In the data rows, the value 50 means zero.
Here are some points, one per row:
tensor([38, 49, 49, 34, 43, 45, 42, 37, 63, 50, 47, 47, 39, 43, 40, 45, 46, 41, 72, 53, 73, 63, 51, 48, 55, 61, 69, 52, 44, 47, 42, 56, 51, 73, 59, 35, 46])
tensor([46, 47, 42, 44, 42, 49, 38, 41, 50, 39, 57, 70, 71, 67, 67, 62, 67, 38, 73, 42, 54, 47, 63, 57, 43, 49, 44, 42, 39, 42, 39, 35, 48, 50, 53, 66, 43])
tensor([70, 62, 56, 35, 65, 57, 48, 46, 57, 46, 38, 41, 45, 38, 57, 42, 38, 33, 36, 76, 48, 46, 51, 43, 27, 48, 38, 54, 43, 50, 63, 41, 40, 40, 55, 65, 67])
tensor([75, 50, 39, 42, 74, 51, 61, 57, 63, 71, 68, 65, 49, 55, 64, 41, 48, 46, 44, 47, 40, 40, 39, 56, 74, 46, 49, 52, 45, 47, 57, 46, 37, 51, 62, 49, 47])
tensor([57, 45, 47, 71, 49, 54, 47, 74, 36, 51, 34, 48, 53, 39, 37, 35, 49, 40, 67, 41, 56, 60, 32, 47, 45, 47, 44, 55, 40, 46, 47, 56, 74, 68, 61, 70, 60])
tensor([53, 45, 45, 62, 45, 60, 57, 72, 38, 63, 58, 66, 58, 66, 71, 66, 49, 44, 74, 62, 33, 42, 61, 41, 43, 64, 45, 39, 54, 43, 57, 65, 63, 69, 41, 45, 44])
tensor([34, 51, 53, 53, 53, 47, 64, 49, 58, 51, 69, 48, 46, 51, 52, 53, 47, 67, 47, 59, 56, 30, 54, 58, 57, 48, 45, 76, 59, 41, 56, 56, 65, 53, 41, 50, 58])
tensor([52, 33, 41, 53, 57, 75, 68, 46, 49, 46, 56, 46, 51, 42, 58, 54, 43, 56, 44, 57, 56, 49, 52, 66, 63, 39, 57, 40, 43, 41, 36, 62, 57, 58, 64, 62, 65])
tensor([62, 37, 50, 75, 54, 55, 49, 32, 47, 49, 39, 34, 52, 61, 46, 49, 48, 41, 67, 41, 45, 53, 72, 43, 42, 51, 49, 72, 69, 69, 41, 42, 42, 48, 56, 54, 41])
tensor([39, 49, 65, 35, 70, 54, 78, 39, 37, 53, 34, 50, 68, 58, 38, 61, 46, 45, 48, 36, 55, 47, 46, 44, 38, 37, 46, 46, 54, 41, 40, 48, 47, 55, 46, 39, 49])
tensor([50, 45, 61, 54, 34, 70, 43, 72, 59, 48, 57, 55, 40, 49, 46, 66, 52, 38, 51, 43, 70, 54, 40, 53, 38, 35, 62, 60, 54, 63, 57, 46, 35, 45, 57, 40, 55])
tensor([60, 57, 53, 50, 56, 52, 60, 55, 73, 44, 58, 59, 40, 59, 51, 63, 53, 52, 71, 69, 63, 38, 39, 36, 44, 41, 49, 61, 53, 52, 42, 39, 52, 44, 71, 63, 57])
tensor([41, 47, 50, 44, 49, 45, 62, 63, 60, 69, 51, 50, 50, 51, 44, 53, 75, 67, 50, 66, 38, 73, 59, 63, 67, 59, 59, 55, 50, 41, 54, 49, 38, 41, 43, 43, 33])
tensor([48, 54, 68, 48, 56, 42, 41, 37, 49, 40, 48, 69, 53, 60, 48, 32, 55, 53, 68, 69, 61, 38, 42, 45, 58, 45, 58, 43, 48, 59, 57, 43, 42, 41, 49, 39, 48])
tensor([48, 35, 56, 44, 37, 35, 42, 44, 51, 63, 36, 39, 41, 40, 45, 55, 72, 52, 46, 46, 54, 37, 49, 37, 51, 35, 52, 46, 40, 41, 46, 39, 44, 38, 59, 63, 69])
tensor([59, 40, 37, 72, 38, 43, 54, 43, 62, 49, 59, 65, 58, 58, 54, 49, 49, 45, 46, 52, 61, 67, 48, 71, 34, 41, 58, 41, 46, 41, 44, 68, 48, 38, 51, 50, 54])
tensor([42, 35, 41, 35, 39, 43, 46, 39, 46, 35, 41, 64, 59, 36, 48, 64, 49, 45, 73, 42, 34, 45, 42, 45, 44, 41, 56, 63, 44, 40, 44, 59, 51, 51, 43, 37, 41])
tensor([40, 36, 39, 44, 66, 35, 48, 38, 58, 44, 45, 70, 54, 59, 38, 39, 39, 42, 38, 39, 42, 41, 34, 50, 57, 58, 50, 43, 38, 72, 65, 60, 68, 58, 39, 53, 40])
tensor([50, 34, 38, 42, 48, 49, 38, 61, 40, 43, 39, 41, 32, 50, 45, 45, 46, 41, 60, 45, 38, 35, 66, 43, 36, 69, 57, 56, 41, 38, 38, 42, 42, 39, 48, 40, 48])
tensor([42, 60, 58, 44, 62, 40, 41, 52, 55, 44, 56, 43, 47, 38, 41, 57, 52, 51, 54, 59, 38, 48, 54, 47, 49, 30, 68, 42, 48, 51, 57, 46, 48, 64, 59, 41, 33])
tensor([35, 61, 48, 75, 44, 59, 73, 50, 40, 40, 40, 43, 32, 41, 66, 45, 44, 35, 40, 42, 39, 38, 42, 42, 56, 41, 41, 39, 38, 46, 42, 58, 48, 36, 46, 37, 42])
tensor([67, 63, 56, 38, 58, 64, 64, 69, 61, 46, 37, 48, 46, 36, 66, 41, 61, 60, 50, 59, 57, 56, 44, 64, 53, 40, 63, 68, 68, 60, 59, 49, 58, 54, 45, 34, 51])
tensor([47, 39, 45, 40, 38, 69, 41, 51, 48, 63, 73, 47, 58, 52, 38, 62, 41, 33, 38, 42, 41, 42, 53, 40, 43, 49, 44, 38, 58, 46, 55, 57, 65, 35, 39, 63, 34])
tensor([40, 43, 39, 54, 39, 55, 45, 72, 43, 40, 52, 43, 45, 50, 43, 37, 38, 50, 55, 44, 37, 41, 44, 37, 54, 60, 41, 44, 54, 53, 71, 53, 31, 57, 74, 63, 66])
tensor([42, 43, 47, 54, 35, 39, 49, 44, 49, 44, 60, 50, 39, 65, 48, 40, 49, 42, 43, 41, 53, 75, 37, 39, 41, 61, 40, 55, 51, 49, 46, 36, 50, 61, 73, 51, 39])
tensor([55, 54, 37, 40, 31, 63, 66, 41, 48, 46, 41, 38, 36, 44, 40, 53, 75, 64, 51, 44, 45, 49, 54, 62, 58, 37, 38, 37, 32, 50, 64, 36, 42, 46, 35, 52, 62])
tensor([37, 45, 46, 38, 43, 48, 64, 53, 57, 74, 55, 44, 55, 40, 67, 35, 38, 52, 47, 69, 45, 58, 54, 69, 57, 39, 55, 47, 56, 75, 54, 48, 72, 35, 55, 53, 46])
tensor([51, 41, 46, 45, 64, 46, 43, 41, 35, 68, 75, 71, 57, 51, 42, 49, 72, 43, 44, 49, 48, 63, 53, 42, 41, 35, 37, 50, 54, 56, 56, 40, 41, 41, 38, 41, 69])
tensor([34, 41, 40, 62, 64, 52, 43, 41, 46, 39, 45, 48, 42, 36, 54, 51, 77, 36, 44, 42, 59, 54, 49, 67, 44, 72, 58, 44, 52, 55, 36, 40, 49, 75, 59, 60, 57])
tensor([56, 49, 77, 66, 55, 48, 46, 59, 70, 61, 57, 43, 52, 49, 49, 56, 64, 54, 57, 59, 60, 42, 36, 38, 42, 64, 64, 35, 56, 72, 58, 62, 37, 52, 34, 42, 45])
tensor([51, 51, 63, 62, 49, 51, 46, 61, 68, 45, 65, 57, 40, 33, 61, 39, 42, 61, 45, 43, 45, 59, 47, 45, 37, 39, 36, 43, 37, 42, 49, 50, 64, 53, 57, 35, 40])
tensor([39, 58, 45, 65, 38, 48, 59, 43, 31, 51, 63, 51, 49, 50, 66, 54, 35, 61, 44, 65, 76, 47, 49, 38, 47, 42, 60, 62, 50, 39, 50, 39, 42, 53, 42, 72, 40])
tensor([54, 58, 52, 58, 44, 61, 46, 41, 41, 53, 60, 37, 62, 40, 44, 34, 59, 60, 55, 42, 43, 38, 42, 44, 39, 62, 41, 49, 71, 37, 54, 38, 48, 38, 49, 41, 44])
tensor([71, 59, 63, 48, 46, 40, 37, 41, 54, 61, 54, 57, 47, 55, 35, 41, 35, 50, 40, 61, 41, 42, 54, 66, 64, 48, 74, 36, 44, 37, 44, 35, 45, 53, 52, 44, 72])
tensor([40, 46, 52, 41, 47, 60, 59, 59, 65, 52, 46, 50, 80, 58, 52, 48, 36, 46, 41, 47, 42, 51, 41, 40, 53, 49, 70, 64, 40, 48, 50, 38, 46, 57, 35, 49, 64])
tensor([46, 43, 44, 42, 50, 49, 60, 75, 37, 36, 54, 57, 53, 62, 32, 34, 49, 55, 47, 53, 52, 38, 72, 53, 41, 49, 47, 64, 53, 66, 41, 71, 49, 51, 43, 53, 48])
tensor([51, 49, 67, 53, 46, 49, 43, 54, 32, 40, 39, 40, 56, 71, 65, 74, 53, 57, 48, 58, 46, 64, 47, 70, 70, 64, 45, 72, 41, 67, 68, 41, 53, 44, 72, 56, 52])
tensor([43, 62, 71, 43, 41, 46, 40, 47, 61, 49, 53, 56, 40, 47, 39, 39, 43, 38, 53, 60, 43, 70, 59, 68, 59, 53, 34, 48, 45, 35, 54, 43, 48, 61, 52, 55, 58])
tensor([46, 57, 35, 46, 40, 37, 52, 39, 39, 52, 41, 43, 39, 40, 42, 50, 38, 55, 52, 44, 39, 39, 27, 48, 39, 50, 38, 58, 74, 57, 47, 49, 37, 43, 41, 47, 43])
tensor([45, 71, 63, 58, 66, 62, 53, 38, 43, 42, 49, 37, 40, 45, 43, 40, 41, 39, 57, 34, 44, 62, 56, 52, 56, 54, 49, 49, 34, 38, 74, 60, 52, 48, 52, 51, 54])
tensor([42, 57, 48, 46, 50, 42, 34, 44, 36, 69, 73, 46, 68, 52, 51, 58, 42, 63, 50, 49, 51, 55, 50, 66, 56, 54, 37, 43, 36, 46, 40, 50, 37, 49, 42, 47, 42])
tensor([37, 65, 49, 53, 57, 51, 49, 49, 57, 64, 44, 53, 64, 65, 48, 47, 57, 49, 35, 36, 42, 37, 44, 40, 50, 53, 39, 48, 38, 42, 38, 38, 40, 44, 45, 39, 45])
tensor([65, 75, 49, 39, 43, 32, 65, 49, 43, 33, 44, 34, 59, 62, 54, 70, 51, 55, 49, 44, 40, 50, 53, 39, 41, 48, 49, 34, 58, 41, 39, 65, 60, 47, 40, 57, 71])
Along one direction, these points spread out more than along any other. Take the direction at right angles to it along which they spread out most. Go by this last direction. How many in every 100 of the points above lie lower along it than each point below? Answers are rounded to whole numbers. More than half of the points above lie lower than the first one.
tensor([39, 47, 38, 61, 70, 73, 53, 63, 40, 39, 43, 59, 42, 58, 43, 45, 43, 66, 55, 50, 52, 64, 55, 56, 48, 62, 48, 46, 70, 57, 66, 35, 52, 37, 55, 54, 42]) 72
tensor([63, 42, 54, 34, 42, 37, 42, 52, 57, 40, 59, 42, 34, 70, 63, 46, 53, 38, 36, 38, 61, 60, 37, 65, 48, 59, 56, 64, 63, 54, 44, 58, 62, 56, 51, 47, 43]) 72
tensor([71, 36, 75, 54, 48, 57, 40, 46, 50, 39, 36, 51, 40, 54, 70, 37, 56, 73, 39, 43, 36, 44, 40, 57, 44, 39, 45, 37, 55, 43, 53, 56, 54, 62, 53, 64, 45]) 72
tensor([43, 45, 45, 40, 40, 41, 51, 68, 44, 39, 34, 42, 61, 55, 58, 58, 36, 53, 41, 40, 81, 58, 70, 47, 61, 64, 38, 33, 63, 35, 66, 43, 40, 40, 41, 37, 42]) 40
tensor([39, 40, 37, 53, 60, 55, 44, 42, 52, 60, 41, 49, 50, 59, 66, 59, 61, 66, 36, 78, 64, 56, 39, 34, 42, 41, 38, 41, 40, 38, 39, 70, 65, 52, 56, 40, 41]) 30
tensor([43, 68, 46, 41, 42, 42, 38, 39, 48, 68, 39, 47, 38, 41, 56, 50, 70, 70, 43, 37, 39, 50, 61, 43, 65, 69, 69, 68, 67, 65, 52, 64, 60, 40, 46, 70, 70]) 58
tensor([47, 58, 65, 51, 74, 37, 36, 47, 38, 48, 43, 41, 52, 40, 42, 43, 39, 43, 40, 50, 41, 45, 56, 61, 59, 43, 50, 49, 48, 50, 37, 42, 44, 39, 42, 43, 36]) 28
tensor([66, 53, 60, 64, 43, 58, 65, 43, 40, 49, 54, 66, 60, 34, 37, 57, 42, 44, 40, 50, 42, 42, 64, 42, 65, 78, 64, 50, 47, 45, 36, 57, 60, 53, 52, 50, 49]) 47
tensor([71, 48, 39, 49, 52, 51, 43, 61, 56, 45, 51, 36, 57, 52, 67, 36, 50, 37, 43, 48, 70, 51, 41, 50, 63, 39, 67, 59, 50, 58, 35, 62, 53, 36, 45, 42, 61]) 65
tensor([52, 54, 36, 70, 42, 55, 35, 36, 48, 40, 50, 52, 66, 57, 46, 61, 52, 54, 48, 44, 46, 39, 70, 41, 44, 44, 40, 53, 64, 67, 71, 54, 70, 73, 59, 43, 42]) 60
tensor([48, 46, 41, 51, 67, 41, 49, 54, 63, 46, 52, 39, 38, 39, 39, 57, 53, 67, 66, 54, 53, 66, 45, 40, 44, 59, 43, 50, 36, 43, 37, 38, 45, 43, 34, 43, 41]) 53
tensor([63, 64, 42, 39, 46, 44, 63, 52, 50, 72, 52, 66, 53, 38, 42, 68, 42, 62, 58, 42, 59, 41, 65, 53, 38, 56, 37, 39, 49, 56, 39, 69, 53, 57, 56, 67, 59]) 28
tensor([58, 58, 52, 48, 51, 41, 38, 40, 56, 48, 38, 44, 45, 39, 40, 52, 42, 35, 45, 57, 52, 65, 53, 52, 70, 42, 51, 48, 60, 66, 55, 55, 36, 52, 33, 53, 46]) 60
